[[100, 112, 110, 109, 116],
[99, 95, 113, 62, 119],
[100, 121, 125, 93, 90],
[100, 84, 108, 37, 115]]
->
[[100, 112],
[99, 95],
[100, 121]]

[[125, 65, 121],
[135, 135, 145],
[158, 38, 163],
[161, 70, 171]]
->
[[125, 65],
[135, 135],
[158, 38]]

[[96, 92, 91, 102, 118],
[107, 94, 97, 119, 116],
[64, 108, 96, 31, 71],
[100, 93, 94, 109, 116]]
->
[[96, 92],
[107, 94],
[64, 108]]

[[82, 102, 54, 157],
[142, 94, 83, 163],
[77, 49, 74, 98],
[43, 127, 64, 88]]
->
[[82, 102],
[142, 94],
[77, 49]]

[[92, 97, 42, 132],
[100, 74, 35, 83],
[98, 70, 52, 87],
[87, 81, 54, 98],
[90, 89, 52, 92]]
->
[[92, 97],
[100, 74],
[98, 70]]

[[169, 150, 151, 113],
[158, 150, 151, 113],
[169, 150, 148, 113]]
->
[[169, 150],
[158, 150],
[169, 150]]

[[136, 96, 86],
[133, 105, 78],
[170, 115, 135]]
->
[[136, 96],
[133, 105],
[170, 115]]

[[74, 145],
[69, 72],
[102, 168],
[124, 180],
[46, 91]]
->
[[74, 145],
[69, 72],
[102, 168]]

[[94, 150, 99, 144, 74],
[95, 76, 98, 58, 37],
[104, 93, 102, 57, 133]]
->
[[94, 150],
[95, 76],
[104, 93]]
---
[[94, 141, 128, 150, 94, 88, 88, 88, 121, 128, 153],
[79, 154, 159, 119, 124, 86, 88, 88, 94, 125, 115],
[93, 128, 125, 183, 95, 88, 90, 88, 123, 123, 93]]
->
[[79, 154, 159, 119, 124, 86, 88, 88, 94, 125, 115],
[94, 141, 128, 150, 94, 88, 88, 88, 121, 128, 153],
[93, 128, 125, 183, 95, 88, 90, 88, 123, 123, 93]]

[[140, 107, 54, 99, 145, 88, 60, 110],
[143, 166, 116, 56, 44, 100, 153, 146],
[131, 48, 34, 96, 164, 157, 81, 25],
[64, 102, 124, 57, 133, 103, 69, 137],
[56, 87, 156, 109, 45, 87, 150, 110],
[152, 170, 158, 127, 82, 52, 40, 34]]
->
[[152, 170, 158, 127, 82, 52, 40, 34],
[143, 166, 116, 56, 44, 100, 153, 146],
[140, 107, 54, 99, 145, 88, 60, 110],
[64, 102, 124, 57, 133, 103, 69, 137],
[56, 87, 156, 109, 45, 87, 150, 110],
[131, 48, 34, 96, 164, 157, 81, 25]]

[[139, 61, 34, 135, 183],
[118, 45, 173, 33, 155],
[87, 150, 27, 166, 45],
[115, 49, 174, 37, 158]]
->
[[87, 150, 27, 166, 45],
[139, 61, 34, 135, 183],
[115, 49, 174, 37, 158],
[118, 45, 173, 33, 155]]

[[50, 53, 87, 78, 58, 74, 90, 161, 151, 112, 111, 97, 52, 60, 145],
[42, 41, 140, 131, 43, 146, 135, 130, 50, 42, 62, 54, 47, 142, 113],
[48, 60, 172, 108, 66, 116, 140, 146, 60, 83, 132, 83, 65, 119, 115],
[152, 144, 69, 68, 117, 77, 70, 67, 146, 163, 95, 155, 127, 70, 88]]
->
[[152, 144, 69, 68, 117, 77, 70, 67, 146, 163, 95, 155, 127, 70, 88],
[48, 60, 172, 108, 66, 116, 140, 146, 60, 83, 132, 83, 65, 119, 115],
[50, 53, 87, 78, 58, 74, 90, 161, 151, 112, 111, 97, 52, 60, 145],
[42, 41, 140, 131, 43, 146, 135, 130, 50, 42, 62, 54, 47, 142, 113]]

[[81, 82, 175, 51, 85, 111, 79, 127],
[83, 118, 169, 80, 81, 77, 107, 133],
[70, 162, 150, 99, 75, 49, 130, 125],
[124, 100, 30, 136, 122, 108, 112, 75],
[132, 54, 56, 101, 117, 150, 63, 78],
[65, 136, 156, 83, 70, 56, 124, 116],
[120, 42, 117, 59, 97, 152, 72, 106],
[71, 88, 180, 59, 76, 119, 83, 130],
[98, 125, 57, 147, 107, 62, 141, 85],
[63, 151, 157, 97, 72, 60, 122, 120],
[137, 45, 74, 87, 111, 159, 60, 94],
[128, 92, 31, 160, 120, 111, 110, 67]]
->
[[70, 162, 150, 99, 75, 49, 130, 125],
[63, 151, 157, 97, 72, 60, 122, 120],
[65, 136, 156, 83, 70, 56, 124, 116],
[98, 125, 57, 147, 107, 62, 141, 85],
[83, 118, 169, 80, 81, 77, 107, 133],
[124, 100, 30, 136, 122, 108, 112, 75],
[128, 92, 31, 160, 120, 111, 110, 67],
[71, 88, 180, 59, 76, 119, 83, 130],
[81, 82, 175, 51, 85, 111, 79, 127],
[132, 54, 56, 101, 117, 150, 63, 78],
[137, 45, 74, 87, 111, 159, 60, 94],
[120, 42, 117, 59, 97, 152, 72, 106]]

[[49, 50, 154, 58, 160, 150, 154, 59, 139, 55, 57],
[97, 99, 101, 97, 102, 102, 101, 98, 103, 99, 98],
[104, 104, 96, 105, 96, 97, 96, 103, 96, 103, 104],
[99, 103, 101, 102, 101, 97, 96, 98, 95, 102, 100]]
->
[[104, 104, 96, 105, 96, 97, 96, 103, 96, 103, 104],
[99, 103, 101, 102, 101, 97, 96, 98, 95, 102, 100],
[97, 99, 101, 97, 102, 102, 101, 98, 103, 99, 98],
[49, 50, 154, 58, 160, 150, 154, 59, 139, 55, 57]]

[[88, 69, 129, 103, 114, 130, 124, 59, 53, 120],
[162, 83, 66, 24, 78, 23, 81, 34, 31, 53]]
->
[[162, 83, 66, 24, 78, 23, 81, 34, 31, 53],
[88, 69, 129, 103, 114, 130, 124, 59, 53, 120]]

[[93, 91, 59],
[104, 107, 79],
[42, 37, 66]]
->
[[104, 107, 79],
[93, 91, 59],
[42, 37, 66]]
---
[[139, 163, 64],
[140, 162, 62],
[143, 158, 65],
[59, 40, 138]]
->
[[140, 162, 62],
[143, 158, 65]]

[[98, 135, 123],
[83, 101, 102],
[106, 50, 88],
[118, 34, 126],
[90, 98, 74]]
->
[[83, 101, 102],
[106, 50, 88]]

[[120, 42, 97, 95],
[91, 46, 99, 95],
[101, 45, 84, 93]]
->
[[91, 46, 99],
[101, 45, 84]]

[[64, 97, 142, 54],
[107, 103, 85, 150],
[61, 99, 134, 37]]
->
[[107, 103, 85],
[61, 99, 134]]

[[104, 94, 94, 156, 104],
[96, 111, 108, 30, 97],
[101, 99, 105, 24, 95],
[98, 103, 104, 30, 93],
[101, 100, 105, 22, 97]]
->
[[96, 111, 108],
[101, 99, 105]]

[[124, 63, 122, 42],
[80, 124, 89, 135],
[158, 55, 82, 75]]
->
[[80, 124, 89],
[158, 55, 82]]

[[95, 62, 158, 118, 75],
[138, 71, 78, 110, 133],
[119, 148, 66, 42, 59],
[76, 50, 119, 162, 170]]
->
[[138, 71, 78],
[119, 148, 66]]
